In the data rows, 128 means zero.
Some points, one per row:
90;133;103;175;209;117;85;124;151;147;60;142;95;132;131;124;111;153;143;139;93;135;138;105;159;99
83;100;147;128;191;127;118;104;119;79;114;137;83;92;168;150;103;117;140;151;113;105;103;121;171;126
175;152;163;110;98;143;168;160;142;114;118;108;186;203;69;149;181;131;114;85;159;84;140;101;119;125
157;99;92;134;202;181;47;182;153;140;96;173;130;98;178;142;149;105;122;153;64;149;166;115;172;139
97;117;140;148;207;121;90;90;159;97;102;158;104;91;174;150;104;124;134;172;111;138;119;124;151;132
179;141;116;54;72;177;144;219;132;149;124;108;214;189;116;148;173;97;90;115;137;141;165;134;127;118
174;145;156;118;116;135;154;121;167;128;111;102;165;210;51;187;186;124;104;93;96;60;157;95;121;86
160;122;109;63;92;163;144;178;148;135;89;87;182;167;93;169;197;110;100;97;83;118;189;134;148;81
144;59;97;86;136;166;105;193;92;83;106;139;140;86;200;141;120;98;103;162;128;165;122;152;179;156
138;106;143;156;200;140;89;117;117;97;101;168;117;122;137;165;126;107;140;118;85;70;143;93;150;118
195;143;157;183;119;91;138;86;117;162;178;185;122;139;140;80;115;110;173;124;192;115;104;109;78;196
133;67;127;48;33;116;124;220;104;144;158;112;180;116;129;115;151;62;92;102;159;133;139;165;143;129
151;109;93;116;208;185;54;182;151;158;81;172;134;106;186;129;136;101;118;153;75;141;173;109;172;138
78;94;119;30;73;116;99;186;130;148;186;102;158;94;138;129;132;77;115;124;115;145;130;165;156;88
143;165;117;194;99;120;179;46;102;114;97;105;84;147;81;126;118;214;153;131;117;145;122;111;104;141
123;158;138;126;79;127;177;162;114;129;93;82;168;205;64;130;149;151;99;84;168;117;129;133;130;108
93;144;139;127;104;91;133;174;136;205;143;123;176;151;91;87;139;96;128;80;194;110;125;115;99;98
106;58;119;38;46;116;111;179;134;154;154;117;161;120;100;148;173;73;100;98;98;113;151;149;152;93
69;159;124;127;87;117;138;118;178;178;96;89;141;166;42;125;137;157;96;80;96;104;162;102;143;66
85;111;171;69;90;96;147;118;150;127;176;119;140;145;92;144;126;81;122;97;136;77;125;138;121;91
67;69;109;145;122;126;141;146;98;84;78;120;97;98;143;124;91;159;113;130;158;159;89;139;169;132
123;119;156;140;103;86;143;27;113;100;210;149;87;95;137;120;95;132;153;143;150;115;89;139;90;168
79;81;118;23;70;123;120;169;144;159;180;104;158;104;137;134;139;76;90;109;116;133;140;168;150;82
160;130;104;68;85;168;127;171;156;129;109;89;175;173;92;184;197;116;88;112;69;129;179;128;154;88
91;143;137;101;65;83;148;178;115;157;151;122;176;143;77;106;139;98;119;59;182;93;105;120;117;89
156;163;112;187;93;139;206;85;88;115;113;106;108;155;101;97;105;205;138;132;176;156;90;129;92;162
80;164;145;95;142;92;142;139;132;171;160;111;154;167;112;127;124;109;149;93;164;116;109;127;106;54
114;189;139;164;151;88;154;67;99;132;181;125;90;113;145;98;89;160;187;141;170;145;86;136;81;124
43;97;111;132;177;103;118;114;113;83;100;112;72;81;149;127;78;160;132;166;119;154;95;158;164;97
138;120;111;175;209;137;138;171;102;113;75;144;117;144;151;125;111;148;152;130;163;164;95;105;145;127
137;166;118;190;103;122;177;51;134;127;103;94;91;157;74;120;124;230;128;127;114;143;123;121;91;131
117;122;158;145;108;75;143;38;115;104;203;132;85;95;129;111;88;144;152;132;155;116;87;140;86;167
147;132;119;70;73;162;128;200;151;159;132;108;196;151;114;119;159;92;72;115;126;132;182;128;123;123
143;138;128;184;183;180;115;96;165;92;42;139;107;138;119;161;135;152;127;144;60;105;164;83;170;133
129;119;121;174;197;128;126;174;100;109;80;157;111;135;156;131;106;140;139;134;163;156;100;109;142;123
121;142;131;166;85;81;158;110;79;147;166;130;105;104;129;74;99;158;162;101;196;119;72;142;78;172
120;67;138;131;165;129;98;108;135;81;94;152;94;125;121;177;137;139;131;125;81;102;124;115;174;122
145;98;84;130;199;167;54;178;152;143;79;167;129;94;189;136;137;99;131;161;61;153;166;115;174;135
158;109;172;148;62;84;153;86;92;121;190;160;98;106;115;97;123;124;142;116;189;108;81;140;100;199
98;151;128;116;87;117;181;121;144;135;86;89;147;193;42;153;170;164;107;83;102;106;145;114;131;56
143;82;81;102;175;174;70;175;112;118;99;149;118;85;172;153;152;91;110;147;68;134;157;132;172;117
101;155;123;115;79;142;177;162;129;132;95;84;169;203;59;139;147;141;103;88;165;122;123;123;121;96
108;148;132;53;126;127;82;193;163;190;185;140;170;118;171;124;142;55;118;134;137;129;149;136;123;83
135;162;177;103;168;103;130;142;153;146;177;133;166;175;114;148;154;68;151;94;139;73;112;104;103;81
114;133;176;84;129;97;152;136;153;124;168;123;157;157;100;151;143;92;139;118;157;107;127;129;115;90
149;139;142;45;135;143;105;195;148;166;173;121;176;152;157;138;157;47;142;128;136;136;148;130;122;84
125;90;144;142;154;135;122;137;113;61;98;153;113;117;152;150;113;109;127;133;141;120;105;122;161;163
204;150;167;196;124;102;132;84;117;159;176;191;128;131;124;79;122;116;153;121;175;113;100;104;65;185
80;97;145;122;190;127;104;97;123;67;118;129;99;100;157;168;91;121;134;144;111;107;117;122;165;130
169;119;106;121;190;180;88;223;128;134;99;161;146;106;210;100;128;74;117;171;121;182;149;128;143;144
164;151;158;115;110;136;159;114;167;121;103;101;172;223;43;179;190;130;104;87;92;68;164;105;130;100
111;145;109;156;180;167;147;113;121;79;5;91;105;138;117;168;129;194;121;137;70;142;147;103;175;93
75;138;94;175;186;160;113;104;150;109;20;98;107;133;116;141;114;201;108;141;67;141;165;105;181;118
102;99;146;139;195;127;111;108;130;80;114;142;94;96;166;161;94;114;134;156;117;114;106;127;161;130
92;97;154;127;200;138;113;119;132;75;127;157;120;91;161;157;103;115;136;146;119;109;99;129;153;130
168;90;99;99;42;113;129;138;86;131;187;149;125;77;167;86;127;122;123;142;163;170;92;159;106;194
71;174;137;106;114;129;159;133;145;131;111;66;148;174;75;142;127;160;109;108;121;107;128;121;126;51
182;126;116;137;106;131;114;151;119;165;172;161;134;81;185;86;132;101;149;140;171;178;127;139;92;196
123;68;145;143;158;118;113;106;128;83;82;161;108;109;119;158;133;132;129;135;82;103;125;128;182;134
107;100;150;130;183;128;113;109;129;56;121;135;106;95;153;165;92;124;136;149;105;117;108;130;165;120
16 more points follow, each with its number after it:
214;175;162;182;122;150;190;92;110;94;145;132;122;162;118;119;133;177;120;130;170;127;100;122;72;178 0
173;160;173;106;102;141;177;153;143;112;119;118;185;212;73;157;177;124;104;92;149;80;143;114;110;118 1
171;198;152;174;153;134;169;54;120;94;162;111;108;149;108;140;119;154;156;150;132;107;124;113;77;151 2
143;147;137;202;110;82;135;97;109;178;161;148;108;109;135;60;99;160;158;122;191;142;86;124;77;168 3
108;159;185;107;154;106;100;121;174;185;177;145;156;154;114;127;144;55;151;101;133;76;147;109;96;79 4
168;140;131;173;207;174;144;103;153;67;44;138;117;178;107;205;149;152;124;145;75;107;166;87;155;131 5
152;133;118;64;85;171;132;184;157;152;106;85;189;182;94;159;195;109;101;112;70;134;191;112;147;102 6
90;96;136;133;192;128;109;105;129;77;122;149;94;94;160;164;95;116;140;166;112;104;114;133;163;139 7
167;145;97;136;78;163;117;99;140;157;116;128;114;116;142;116;145;146;112;158;74;159;162;134;106;180 8
121;148;120;109;79;125;186;153;126;130;94;80;172;191;60;131;144;147;103;84;163;124;139;123;115;97 9
158;143;137;197;122;88;168;108;101;145;152;142;106;129;127;81;98;157;162;104;226;154;71;130;69;166 10
71;97;94;169;167;121;92;112;141;138;58;133;69;106;135;139;93;184;122;138;103;162;133;121;188;113 11
155;160;136;192;114;135;141;51;149;135;135;138;103;137;81;121;143;176;137;121;93;100;153;106;83;171 12
150;155;105;181;111;112;178;54;110;123;88;103;82;135;90;121;104;212;140;127;122;138;110;125;102;115 13
96;129;126;183;192;127;106;152;122;134;76;164;107;129;168;103;105;143;130;143;157;151;119;107;145;139 14
198;140;97;127;103;163;140;97;123;119;132;110;120;131;125;136;155;163;118;166;88;147;151;137;108;155 15
Which of these numbered points is nearest to each point below, ignoring the 3 directions in which the first points spread most? Its number follows each.
90;101;144;138;195;133;124;111;128;69;117;133;99;93;147;162;104;118;135;149;122;112;108;127;154;130 > 7
147;90;82;110;183;164;83;185;112;115;107;143;128;100;175;155;152;92;116;150;65;131;160;110;168;135 > 6
131;92;96;102;176;174;65;186;125;111;97;135;132;82;174;143;147;94;125;147;59;122;156;122;178;140 > 6
180;159;168;120;99;142;178;164;140;109;115;117;195;205;72;164;174;117;105;93;145;90;141;116;115;129 > 1
170;146;98;137;82;162;123;100;132;158;127;128;119;114;134;112;148;153;106;164;86;160;170;142;120;165 > 8
148;172;101;184;95;112;176;45;108;126;107;103;87;159;76;120;114;205;133;126;110;144;116;134;94;132 > 13
172;158;172;118;109;141;182;158;136;123;121;123;189;214;75;157;185;116;103;100;146;92;149;112;102;124 > 1
217;166;163;183;106;136;190;76;106;90;143;133;125;169;97;125;141;171;135;126;166;126;117;111;79;194 > 0
71;92;97;158;170;116;94;119;154;123;42;147;80;111;140;139;91;178;133;127;100;159;119;136;183;111 > 11
162;124;153;176;210;151;101;150;133;109;113;196;129;129;155;125;124;95;143;129;149;107;133;93;141;164 > 1
138;150;135;200;104;79;140;99;110;174;157;142;97;100;133;70;88;155;165;120;201;146;98;125;82;160 > 3
159;133;88;113;69;166;149;102;110;130;149;99;117;88;129;119;137;150;113;142;77;129;152;133;123;172 > 15
163;133;98;132;90;155;122;100;139;151;130;118;117;104;145;114;148;156;111;146;77;161;169;133;108;159 > 8
99;132;112;185;189;130;103;157;105;131;72;145;117;113;161;81;90;125;138;133;160;149;119;112;146;138 > 14
113;163;132;118;75;124;186;160;130;126;105;84;175;191;71;129;153;151;102;85;159;123;127;130;118;100 > 9
132;171;174;98;172;98;131;140;161;154;173;131;175;187;89;145;150;72;145;110;143;80;136;117;98;73 > 4
132;155;132;190;104;87;140;101;93;164;166;152;98;123;127;64;93;148;164;117;194;144;95;135;83;170 > 3
193;169;141;181;128;133;162;57;127;100;127;127;99;169;91;154;158;176;149;128;113;108;121;105;97;167 > 5
183;114;104;119;82;134;120;160;77;147;207;142;141;74;183;80;121;96;129;141;166;145;119;132;98;188 > 6
147;94;151;163;191;128;104;125;145;102;93;177;102;131;164;139;104;110;136;141;156;140;121;115;158;175 > 1
170;138;150;186;126;97;122;54;132;169;168;179;97;135;113;104;137;122;163;122;102;102;129;110;84;165 > 12
167;139;125;176;204;183;129;103;147;65;36;138;113;173;121;200;153;163;123;144;68;107;150;97;164;130 > 5
172;143;90;116;87;174;126;95;144;157;134;130;120;108;123;106;137;174;99;163;85;162;169;136;114;160 > 8
165;185;161;182;151;127;176;39;129;105;171;120;109;151;126;143;118;161;150;147;121;112;115;128;78;150 > 2
81;145;138;125;96;87;126;170;132;197;148;133;166;163;93;84;116;102;128;70;192;119;121;115;116;114 > 14
181;130;122;142;112;133;95;104;143;187;175;151;124;97;160;91;120;113;147;153;103;157;150;125;92;175 > 12
107;164;130;113;84;122;187;164;125;134;106;82;174;197;73;133;145;161;103;88;163;123;142;123;119;76 > 9
169;139;157;116;116;147;156;126;161;118;112;107;169;218;50;180;190;126;96;81;94;68;169;101;130;92 > 5
128;70;165;137;153;127;137;145;112;65;100;152;121;117;143;142;123;119;130;129;137;115;92;130;156;168 > 1
94;178;139;177;149;84;135;59;122;174;176;120;99;96;148;69;78;142;171;142;162;146;97;132;73;133 > 3
152;118;128;75;82;131;100;228;145;198;165;148;194;138;157;102;167;55;117;108;156;136;162;128;122;117 > 3
162;193;154;172;144;123;170;47;130;104;147;108;110;146;111;140;112;170;156;161;132;111;116;117;77;156 > 2
152;146;137;187;118;94;172;115;91;150;152;133;108;130;126;86;115;157;181;99;210;140;74;137;77;154 > 10
104;138;122;180;189;131;109;150;118;122;86;162;115;116;151;96;94;136;148;135;156;145;114;118;150;128 > 14
139;159;181;103;168;90;135;134;146;130;170;139;165;180;103;161;141;63;150;106;158;72;126;109;91;85 > 4
108;145;105;175;187;170;134;112;122;84;15;91;96;157;100;168;121;197;119;145;77;133;140;109;170;106 > 9
30;134;132;95;101;73;135;113;155;186;140;118;127;129;95;102;98;130;129;105;160;140;132;148;132;65 > 11
160;158;134;176;118;92;173;108;87;143;151;153;100;140;130;85;102;154;172;119;205;149;71;135;75;170 > 10
130;157;135;122;78;133;177;174;122;134;100;85;166;207;62;136;155;153;93;85;159;117;125;128;133;96 > 9
131;125;143;164;87;82;166;99;69;142;180;133;106;102;125;75;101;138;162;111;196;120;75;136;80;165 > 9
188;150;109;133;69;168;141;124;114;146;149;121;139;104;151;87;125;156;109;162;145;177;146;140;99;187 > 8
88;96;152;130;183;131;116;113;122;60;122;136;110;99;155;157;106;113;141;157;111;102;112;122;165;126 > 7
91;106;142;136;180;129;107;105;120;62;119;138;102;88;162;166;104;123;133;174;107;113;125;150;162;133 > 7
141;102;151;167;174;138;104;141;149;101;97;175;108;108;146;140;112;133;121;152;153;140;109;113;160;170 > 1
100;104;153;126;186;129;111;106;128;66;124;146;104;91;156;149;92;131;140;155;114;98;106;138;169;128 > 7
205;175;150;189;100;142;188;75;107;93;142;143;126;159;97;127;139;164;139;136;163;128;99;117;80;191 > 0
178;152;135;176;194;187;144;139;129;45;68;126;137;170;121;155;141;136;127;148;117;118;144;98;147;149 > 1
29;123;145;94;91;64;138;130;160;174;143;108;121;120;102;111;104;127;121;101;157;139;113;162;139;69 > 11
125;183;161;97;133;136;162;114;155;105;136;95;153;196;95;173;155;115;115;110;110;84;147;116;110;78 > 2
116;156;132;120;79;127;166;164;134;137;99;84;167;195;66;138;159;158;109;83;168;121;131;116;133;101 > 9
122;161;128;193;110;92;142;106;101;170;155;157;111;116;138;55;91;161;168;112;201;153;84;137;72;174 > 3
169;112;111;129;190;187;74;209;125;132;92;169;138;92;205;104;114;85;115;163;124;168;155;127;161;164 > 10
